One vector is turned by the same rotation once a step. Each row is the vector after some number of steps, and that number follows the row.
The counts run from 0 to 401.
7	168	-152	-300	17	-223	245	67	-3	-10	-28	107	147	11	-261	76	-102	34	-72	49	-9	-5	-14	-64	290	265	74	194	94	78	63	-54	-15	-87	-62	-250	417	-46	140	-18	69	2	20	-215	-98	16	-29	-116	92	-87	50	-51	54	-175	-102	-550	303	-13	36	55	9	383	-139	199	-48	279	-6	-253	40	83	-34	20	-142	369	218	38	396	117	-195	-228
194
254	267	21	-257	-156	-74	47	-18	-100	-32	-174	9	136	-21	-287	207	-52	-83	-115	-115	-55	-170	-1	19	290	181	126	331	-110	192	-58	-84	-9	-63	-31	-332	309	67	18	57	38	-13	-20	-196	-207	-115	-48	-160	-162	86	64	75	59	-201	11	-375	153	-19	36	246	55	385	-217	103	-79	166	22	-245	69	296	-28	28	-146	240	42	243	398	124	-234	-183
16
85	100	-194	-71	2	-256	-156	201	-89	-2	187	-12	-7	27	-143	6	-123	-116	-354	-81	-111	-15	64	14	196	96	167	141	-89	-239	-48	121	243	-106	78	-160	435	-211	270	72	-18	66	-177	-42	-30	113	65	-147	-2	-17	-33	125	-248	-114	-202	-223	20	-185	-14	-181	-74	158	-103	366	-344	319	-31	-249	75	28	-21	-80	-127	241	91	-37	499	204	-91	-49
91
262	82	-111	-158	-64	-283	-95	53	-118	125	-62	97	77	171	-201	-43	-100	9	-168	-50	-24	-84	1	23	237	-11	49	108	-61	-256	-142	20	288	-68	16	-394	463	-17	-8	-138	51	242	-200	-121	-90	191	-13	-164	-184	-83	-210	298	-169	-102	-165	-126	154	-220	43	22	52	237	-185	154	-373	32	17	-391	128	-73	-77	-118	-166	25	-44	-24	466	27	-74	-172
296
154	122	-19	-347	-110	-291	30	-28	-319	111	-104	59	182	-132	-273	48	-82	-115	37	-13	-81	-258	-43	42	160	8	-39	131	65	50	-128	-146	5	76	104	-279	320	70	-105	-105	57	-186	-198	-393	-76	84	-111	-217	-34	-60	-107	13	107	-134	162	-196	-93	-136	-122	200	-79	474	-137	180	-178	196	-41	-258	160	75	42	-20	-143	220	-157	146	440	138	72	-137
218
62	112	-43	-174	-30	-313	166	-8	-234	-8	12	151	73	-57	-292	21	-113	129	-109	-1	-104	-137	-64	-162	276	141	148	111	20	69	5	-20	295	24	49	-292	478	12	110	-75	-41	74	35	-79	-82	7	-106	-195	30	-137	-41	148	-110	85	-111	-512	206	-146	52	-133	-20	190	21	248	-130	214	85	-333	177	56	135	-83	-186	258	43	159	401	66	-131	46
152
93	215	-73	-192	-79	-382	13	-7	4	117	-99	117	-47	-16	-177	101	-85	-102	-169	-3	-13	-216	-4	124	228	20	-164	14	-4	-42	-103	40	5	11	67	-284	381	-50	176	22	145	233	-46	-67	-39	-49	102	-71	-164	-20	-84	30	-193	-242	-131	-209	94	-142	-178	83	-228	338	-290	133	-373	328	-79	-188	2	236	-82	134	-64	307	-35	-153	475	155	-92	-352
75
68	81	-60	-296	-80	-259	59	-138	-251	26	-76	123	-97	88	-164	-31	-74	-85	-259	98	-134	-207	-18	-63	222	168	-14	102	59	-195	-82	-12	173	-24	69	-270	560	15	275	-46	30	86	-79	3	-185	-141	81	-137	-96	-76	-27	-50	-81	-17	-66	-328	-133	-268	-221	-89	-85	61	-163	156	-90	370	-17	-276	127	169	143	45	-260	384	9	55	302	234	25	-89
365
134	145	-10	-307	-70	-159	-66	186	-110	-48	-123	35	209	-21	-278	145	-11	-132	-98	-57	28	66	94	72	240	16	231	265	-45	94	-154	-77	173	-147	26	-319	326	-54	-53	24	121	-15	-83	-295	-174	180	-84	-138	-65	16	-78	225	-137	-235	-9	-398	318	-70	141	51	-51	454	-180	168	-140	70	75	-222	167	83	-181	-133	-174	183	103	269	465	59	-231	-121
234
-89	80	-130	-345	4	-409	3	-28	-43	19	32	34	21	-147	-254	108	-224	-119	-119	43	-33	-44	-3	167	116	9	-19	107	41	-27	4	-171	115	-11	-4	-264	468	-36	-18	-63	130	-57	-262	-295	-73	198	-14	-333	38	8	-130	-17	12	-243	-9	-307	52	-169	-93	-154	-95	320	-111	321	-210	191	-6	-309	25	-61	66	-46	-110	215	75	-93	481	136	-108	-243
39
335	138	-5	-121	-99	-128	-26	-60	-260	174	46	13	75	101	-211	-8	-185	-20	-165	1	-137	-219	-41	-59	51	265	-93	245	25	-145	-69	-121	77	-189	-5	-267	520	-45	-112	59	-30	-86	-323	-212	-156	-21	202	-191	-50	103	148	138	128	1	-15	-276	-170	-145	-9	135	22	194	-142	186	-215	328	-103	-278	136	51	19	29	-387	253	-24	127	321	140	37	-79
160
96	105	-88	-324	45	-223	156	-104	-265	95	-34	169	148	-89	-260	11	-2	-35	-120	29	-151	-120	-111	-42	371	173	126	34	50	44	-24	0	138	-93	109	-251	331	-8	176	-53	52	-8	-40	-251	-175	-7	-30	-232	-90	-121	-59	79	92	-102	-6	-410	154	-176	-168	107	-30	361	-10	258	-174	264	0	-399	192	155	96	67	-75	316	57	191	244	130	-46	-36
369
48	211	-30	-240	-4	-118	-8	142	-155	-98	84	-39	246	-71	-427	203	-228	-48	-187	-165	106	-135	58	80	172	-41	120	179	16	-12	-130	201	134	-70	45	-227	394	-87	72	213	-4	-43	-105	-2	-16	51	-177	-227	-122	-128	-117	184	-201	-129	-32	-220	151	-92	-79	-84	-135	386	-182	187	-168	195	55	-70	80	61	-134	-9	-58	374	35	78	546	121	-200	-199
54
221	244	-149	-293	-148	-213	-67	-177	-387	16	-256	83	45	-111	-187	134	56	-233	-138	-109	-143	-42	-88	12	213	15	209	225	-230	108	-113	-25	129	103	68	-236	366	-55	94	-13	59	-38	-211	-130	-202	103	-82	-294	-42	-22	-86	159	-123	-254	12	-82	-120	-161	-259	-4	-40	204	-164	104	-249	28	25	-287	55	119	112	-19	-179	104	-72	281	420	179	-87	-74
68
15	124	-178	-392	-135	-294	-62	83	-282	-83	-74	6	136	-20	-68	157	63	-185	-120	-42	95	-25	56	55	148	0	204	237	-181	86	-131	-26	186	47	-13	-193	310	-91	97	41	130	-161	-4	-83	-123	150	-122	-159	64	-25	-286	-99	-228	-202	-59	-448	26	-198	-150	-188	-44	263	-168	182	-49	294	185	-176	148	57	-101	-171	-136	203	52	224	501	108	-175	-77
28
203	54	-29	-54	-283	-229	-33	269	-183	2	-149	-38	20	-59	-116	83	20	-103	-156	46	-175	-203	83	-43	175	227	336	332	-76	19	28	-156	80	-233	143	-361	349	-51	76	-59	48	-19	-99	-255	-31	26	125	2	43	51	184	24	-18	-63	-6	-350	148	-68	131	-97	-14	221	-178	229	-82	243	156	-176	92	108	-8	-195	-247	96	-10	199	566	191	2	103
388
129	370	-129	-195	-132	-263	99	31	-239	39	-303	2	138	-141	-373	154	76	-126	-30	-94	-155	-285	1	4	292	63	198	313	-128	192	0	10	-84	94	178	-281	317	-48	150	-22	55	76	-118	-209	-41	22	-176	-114	-26	-88	23	-12	-20	-304	14	-126	21	-14	-61	17	-69	353	-220	75	-236	113	-11	-118	62	163	163	16	-75	75	-67	16	540	242	-117	-158
249
152	105	-121	-249	-291	-120	1	190	85	86	52	1	78	40	-38	93	-194	-29	-203	-67	57	-56	125	92	155	254	-22	295	-138	-81	-84	-36	31	-48	-66	-246	348	-93	44	-3	44	-112	-8	-88	47	-35	126	9	-53	29	29	-69	26	-293	-28	-467	202	25	33	192	-11	408	-252	195	-114	307	-24	-190	-17	197	-186	33	-199	335	127	56	451	218	-122	-296
19
155	355	-98	-256	-268	-307	95	-178	-173	121	-251	-2	-41	111	-57	39	-67	-207	-17	10	-28	-89	5	34	135	168	-53	312	-92	103	-34	-314	-72	38	14	-287	336	36	-17	-66	38	-160	-120	-271	-74	-15	34	-192	147	176	105	91	65	-166	89	-325	-98	-17	-70	126	-64	278	-208	144	-112	138	15	-177	82	78	-109	3	-217	216	76	256	526	170	-63	-186
222
337	190	-97	-26	-39	-179	-113	70	-150	112	-229	64	10	-15	-73	39	75	-110	-199	-47	-348	-83	7	-97	354	221	123	168	-75	-46	-65	23	118	-213	99	-239	373	-83	211	39	78	140	-145	-172	-205	-7	148	-46	-127	-30	138	165	-180	-57	-147	-252	20	-135	-116	47	15	167	-273	139	-333	318	-38	-365	76	207	51	-26	-336	188	55	100	289	206	2	-53
130
164	78	34	-259	-238	-227	-52	199	-238	110	-71	-15	98	-13	-293	15	-103	-170	-66	106	-148	-294	56	40	49	76	64	270	168	-169	-83	-132	46	-138	225	-251	464	12	-97	-43	58	-37	-327	-320	-1	34	76	-35	-37	-9	73	-75	129	-80	75	-178	-82	-145	12	-6	-59	365	-165	249	-195	253	-112	-105	123	-59	70	-66	-231	124	-142	1	521	281	159	-18
393
110	235	2	-181	-18	-325	145	-118	-369	-64	-11	41	-23	112	-351	-95	-63	-78	-150	98	15	-155	61	14	10	132	203	265	16	-193	-81	-165	212	-123	104	-246	506	13	118	63	-89	104	-128	-19	-182	-38	99	-213	-110	9	46	33	17	66	-48	-326	-98	-146	-154	-181	-100	58	74	264	-205	309	16	-82	86	-67	-24	-53	-122	209	-98	220	520	174	-34	177
149
88	276	-160	-230	-186	-367	113	-35	-42	30	-188	37	-23	-42	-265	255	-121	-74	-120	50	-44	-205	75	17	156	61	-52	235	-39	127	-26	-15	-33	98	34	-275	416	79	185	12	79	242	-31	-79	-15	-74	-55	-125	-70	-47	-14	-108	-72	-291	-133	-291	94	-75	-25	-130	-94	226	-319	57	-210	219	-16	-126	-71	240	145	88	-90	264	28	-108	481	166	-225	-342
251
256	53	82	-161	-101	-156	-28	5	-114	140	52	100	-63	203	-105	-45	-188	31	-241	-48	93	-170	54	70	67	152	-83	89	-10	-276	-142	-140	231	-89	21	-361	558	-29	-24	-1	-78	71	-269	-33	-108	-37	159	-65	-231	0	44	283	-132	5	-45	-233	-91	-114	-79	47	-112	180	-150	190	-396	182	-35	-159	-10	82	-160	10	-188	218	-98	135	505	129	17	3
118
241	176	-1	-210	26	-235	128	86	-101	142	-180	48	135	105	-144	55	-59	-39	-32	54	-24	-289	-43	-111	261	171	-138	88	46	208	-110	-109	-5	-91	7	-315	381	53	73	-27	14	55	35	-246	-191	-108	18	-72	-104	-19	13	90	-53	16	-24	-495	153	-133	38	258	-65	336	-294	25	-197	425	-11	-242	176	182	-119	-36	-248	311	40	153	318	44	-148	-195
374
347	273	-98	-117	-119	-196	97	79	-272	190	-117	150	194	-57	-243	93	-6	1	-15	-161	0	-54	-142	-22	81	235	117	138	-222	169	-10	-77	117	-105	62	-185	263	-45	-145	34	-57	-42	-221	-141	-113	106	191	-224	-137	7	-54	167	95	-185	4	-394	227	42	-205	58	-42	326	-193	105	-415	247	4	-360	-44	70	-92	-48	-216	110	-83	260	344	132	-137	-74
316
134	378	-181	-110	-204	-255	24	-115	-164	-60	-23	6	19	150	-98	20	-106	-114	-157	-97	192	-135	29	69	46	83	73	368	-358	6	-150	-165	34	74	-82	-220	347	-20	78	15	-70	-73	-57	4	-73	3	-88	-175	-14	138	59	197	-112	-145	-25	-367	-10	-37	-28	49	-109	132	-133	197	-282	174	83	-73	71	98	-220	-67	-116	120	20	256	609	101	-226	-124
263
246	308	-276	-177	-136	-236	-161	-72	-157	23	-109	-141	93	156	-234	100	-102	-241	-194	-43	-143	-124	19	-7	265	14	-44	273	-107	-53	-216	91	54	-88	15	-292	301	27	110	65	99	162	-88	-108	2	64	-26	-189	1	36	32	166	-276	-114	-188	-218	111	-185	62	88	38	152	-288	149	-6	160	66	-285	250	60	-110	-4	-225	148	120	50	482	30	-154	-424
48
342	-71	5	-247	-142	-117	-100	180	-187	98	-169	72	108	111	-128	142	17	-138	-217	50	-154	-118	1	-21	275	176	197	99	-18	-63	-153	122	263	-156	191	-353	344	58	29	12	127	77	-77	-87	-57	25	240	3	-149	-88	-10	69	-105	-17	-54	-324	304	-177	-76	11	-5	287	-325	164	-20	267	104	-250	179	178	-70	-71	-255	238	44	238	320	162	62	-92
172
89	84	-137	-185	-268	-373	-56	249	-175	16	-193	40	40	-107	-151	70	59	-222	-73	-30	-108	-337	-26	-9	326	-15	178	215	-135	82	-133	-15	31	74	200	-312	244	-40	279	-150	109	68	-9	-293	-30	30	-164	-9	13	-35	-103	1	-193	-127	-29	-156	72	-158	30	-8	-148	339	-241	241	-182	243	93	-213	151	149	56	-123	-110	106	-78	41	544	147	-65	-75
32
38	218	80	-236	-84	-155	71	122	-168	-127	75	-29	105	-19	-373	259	-247	-51	-206	-149	170	-66	104	145	-10	20	127	273	-90	52	-113	69	84	-54	-13	-211	418	-52	29	238	-23	-38	-126	23	-14	3	-102	-188	-109	-14	19	109	-166	-193	-47	-256	32	54	-17	-166	-161	320	-180	201	-204	129	-16	42	-19	99	-78	-29	-12	318	17	52	661	130	-212	-122
55
239	199	-60	-141	-267	-318	38	106	-337	194	-126	121	-46	160	-109	-136	34	-26	-77	-20	-95	-384	23	-119	212	248	63	261	-117	-200	-152	-137	4	35	134	-309	430	-8	213	-217	-32	26	-71	-155	-62	-120	6	66	-25	-53	85	42	39	-77	-22	-232	-156	-127	-146	107	-67	141	-106	78	-208	221	-47	-105	112	128	40	-37	-200	168	-141	133	472	273	128	88
362
334	163	-99	-83	-115	-114	6	199	-196	196	-126	89	164	77	-270	180	23	23	-155	-100	-204	-139	-12	-143	305	240	165	169	-45	-11	-55	199	120	-210	193	-298	357	-14	172	39	36	175	20	-28	-5	54	134	-7	-97	-159	125	169	-70	-45	-156	-359	328	-58	-18	-17	46	198	-295	115	-123	238	29	-270	145	78	-101	-21	-299	222	82	98	321	155	-35	-179
348
196	-110	20	-389	-161	-165	-37	235	-176	97	-52	68	82	61	-132	145	-59	-127	-235	37	-56	-127	80	12	171	125	128	9	96	-190	-126	114	297	-166	116	-322	411	-60	107	9	163	38	-68	28	18	-19	222	-45	-157	-144	-80	-56	-104	-93	-80	-353	281	-215	-144	-111	-70	312	-279	232	-17	295	68	-215	160	107	-98	-91	-218	351	26	96	266	138	77	-100
173
375	288	-225	-75	-146	-237	-13	57	-377	269	-119	19	146	63	-168	18	-22	-111	-45	-114	-196	-296	-145	-67	126	110	-86	157	-81	-91	-128	120	34	-46	193	-264	280	-52	83	-50	45	64	-243	-129	92	138	191	-135	-74	-98	-3	205	-9	-120	-73	-82	-38	-76	-251	20	-57	192	-257	115	-285	236	-49	-287	118	-134	-30	-3	-264	52	-129	-45	363	160	103	-225
104
260	207	-238	10	-114	-208	-9	56	-189	118	-31	124	49	-63	-189	66	-87	-11	-241	-204	-213	-155	-72	-187	384	145	90	124	-119	15	-46	140	158	-30	14	-207	390	-91	295	-75	-18	146	-47	-56	-45	14	-74	-133	-30	-90	27	260	-182	-95	-176	-249	106	-117	-38	44	44	168	-187	159	-290	161	-9	-460	78	251	115	74	-238	240	78	6	412	190	-84	-211
307
-3	271	-170	-327	-168	-355	82	-113	-196	10	-84	138	-47	-204	-130	185	-85	-93	-162	-146	-57	50	-2	26	260	82	112	139	-218	132	-24	-68	132	84	40	-170	316	-102	226	-70	84	30	-15	-22	-53	139	-18	-259	112	-67	-80	81	-151	-296	-55	-333	117	-67	-326	-148	-96	183	-140	197	-274	62	78	-247	-58	175	72	68	-86	260	28	81	498	206	-74	-194
70
120	-109	-127	-339	-268	-297	-97	98	-170	14	20	54	76	-148	-163	150	-128	-74	-218	-10	-152	-249	-22	38	226	74	51	112	19	-89	-109	-23	204	39	78	-317	452	37	63	-169	191	-33	-170	-203	-2	5	35	-175	-40	-79	-158	-16	-20	-138	32	-257	124	-243	-45	-84	10	320	-264	265	-29	192	-4	-368	136	161	140	-107	-174	230	-1	18	326	115	56	-198
214
61	181	-196	-153	-135	-331	-20	194	-22	185	52	147	16	-199	14	220	-189	6	-72	-101	-56	-41	-6	-63	135	68	-127	49	-95	166	-18	-97	49	61	49	-155	327	-250	49	14	30	-167	-134	-228	-72	139	-75	-110	139	-91	-29	183	-215	-191	-92	-367	107	-33	-92	-118	-154	361	-271	147	-363	140	74	-259	-18	159	-57	-95	-228	320	64	-22	475	166	-91	-216
277
